[32, 32, 79, 11] out 79

[[17, -3, 1, -16, -17, 37],
 [17, -29, -14, 8, -12, 19],
 [17, -38, 12, -1, 13, -23]] out 13

[[110, 218, -481, 128, -69, -617],
 [310, -76, 203, -148, 142, -359],
 [-181, 159, 483, 246, 313, 731]] out 313

[22, 86, 24, 23] out 24

[[239, 316, 388, -319],
 [556, -507, 18, -404],
 [-657, 507, -10, -13]] out -10

[[60, 22, 59, 62, 69],
 [28, 64, 30, 27, 25],
 [78, 7, 75, 82, 79]] out 82

[172, 62, 197, 144, 19, 7, 231] out 7
---
Q: [33 31 75 23]
A: 75

Q:
[[ 64 -24  -8  19  16 -14  -8]
 [-24  11 -22 -26  24   7  41]]
A: -14

Q:
[[-10  -3  10 -20 -51  69 -54]
 [ 31  21  46  25   5 -21   6]]
A: 69

Q: [ 21  24 -25  55  66]
A: 55

Q:
[[ 40  85  16 -56 -31  -3 -20]
 [ 62 -61   4  -5  62   0 -45]]
A: -3

Q: [-16  22  69  -5]
A: 69

Q:
[[-12  40 -31  35   8]
 [ -6 -20  23 -48 -64]]
A: 35

Q: [-50 -69  32  28  -2  21  66]
A: 21
---
[[51, 228, 131, 142, 95, 129], [191, 108, 145, 95, 111, 149]] → 95
[[2011, 6839, 3074, 7806, 8311, 4409], [8157, 3446, 7120, 2501, 2009, 5817], [8180, 3444, 7138, 2495, 2000, 5828]] → 8311
[[9459, 2525, 2612, 2706, 9711, 9554], [9495, 2484, 2572, 2668, 9751, 9592]] → 9711
[[1, 4, 4, 60, 64, 50], [55, 53, 53, 76, 40, 73]] → 64
[175, 368, -763, -937, -120, 751] → -120
[18, 602, 335, 773, 531, 618] → 531
---
[ -6 -16  -3 -87  34 -13   4] -> 34, 4

[-6 11 -3 77 66] -> 77, 66

[ 90  22 -18  20  24  19] -> 90, 24

[[-39   5  42  27]
 [ 24 -54 -35  86]] -> 86, 42

[ 32  90  -3 -51 -13   8] -> 90, 32

[ 22 -64 -69  34 -70 -27] -> 34, 22

[-55  85  34   6  67] -> 85, 67

[-25 -39  -2 -23  73 -54 -24] -> 73, -2

[-27   4 -10  12  68  81  28] -> 81, 68
---
[  8  19 -69 -48] out -48, 8

[[-53   5 -65  57]
 [ -1 -50 -67  45]] out 57, -1

[ 68 -58 -50 -48] out -48, 68

[-14  36  75 -58 -50 -68] out -68, -14

[ 40  31  34  80 -80 -90] out -90, 40

[[ -5  67 -64  14   4]
 [-11  19 -90  25  11]] out 4, -11

[-27 -23  82 -19  28] out 28, -27

[ 20  -3 -86  -4 -11 -41] out -41, 20

[ 47 -68  66 -49   8  14  12] out 12, 47

[[ 71 -34  83 -26  25 -53]
 [-10  37  18 -84 -64 -82]] out -53, -10
---
[[-35  18 -45  20 -26 -44 -34]
 [ 29 -39  34 -47  35  44  31]
 [-24   5 -27   3  -6 -17 -11]] yields 31

[[8 1 6 2]
 [8 1 5 2]
 [8 1 5 2]] yields 2

[[ 60 191 632 527]
 [222  57 238 392]
 [421 970 520 297]] yields 392

[[104 100  33  94 114]
 [152 100 107 193  67]
 [ 65  79 156  70  68]] yields 67

[[-528 -184  470  294]
 [ 466 -220   35  299]
 [ 567 -174 -563 -171]] yields 299

[[207 512 518 268 473 330 253]
 [124 341 425 600 306 516 416]
 [248 571 331 755 343 300 154]] yields 416
---
((135, 122, 88, 131, 235, 97), (101, 139, 159, 183, 132, 166), (197, 177, 45, 93, 196, 216)) ⇒ 235, 216
(618, 844, 176, -223, 73, -39, -763) ⇒ 844, 618
((44, 61, 33, 4), (79, 33, 52, 56), (46, 52, 39, 56)) ⇒ 79, 61
(-825, -592, -510, 550) ⇒ 550, -510
((150, 25, 232, 33, 22), (129, 52, 55, 53, 51)) ⇒ 232, 150
(31, -32, 20, -10, 0, -36) ⇒ 31, 20
---
array([[ 29,   7,  37,  32,  41],
       [  2, -11,  17,  36, -17],
       [ 27,   7, -24, -33,  13]]) => -17

array([80, 99, 78,  9]) => 80

array([[ 720, -366, -283,  631, -206, -760],
       [-793,  584,  234, -423,  655, -660]]) => -660

array([[359, 810, 497, 326, 174],
       [316, 793, 501, 330, 155]]) => 316

array([[30, 14, 48, 77, 26],
       [22, 46, 41, 38, 37]]) => 26

array([-499, -403, -890,  -20, -489,  688]) => -489

array([[4924, 4394, 8210, 6961, 6710, 6064],
       [6910, 5666, 5293, 7817, 4594, 2980],
       [2784, 4668, 7632, 5505, 8458, 5292]]) => 4394
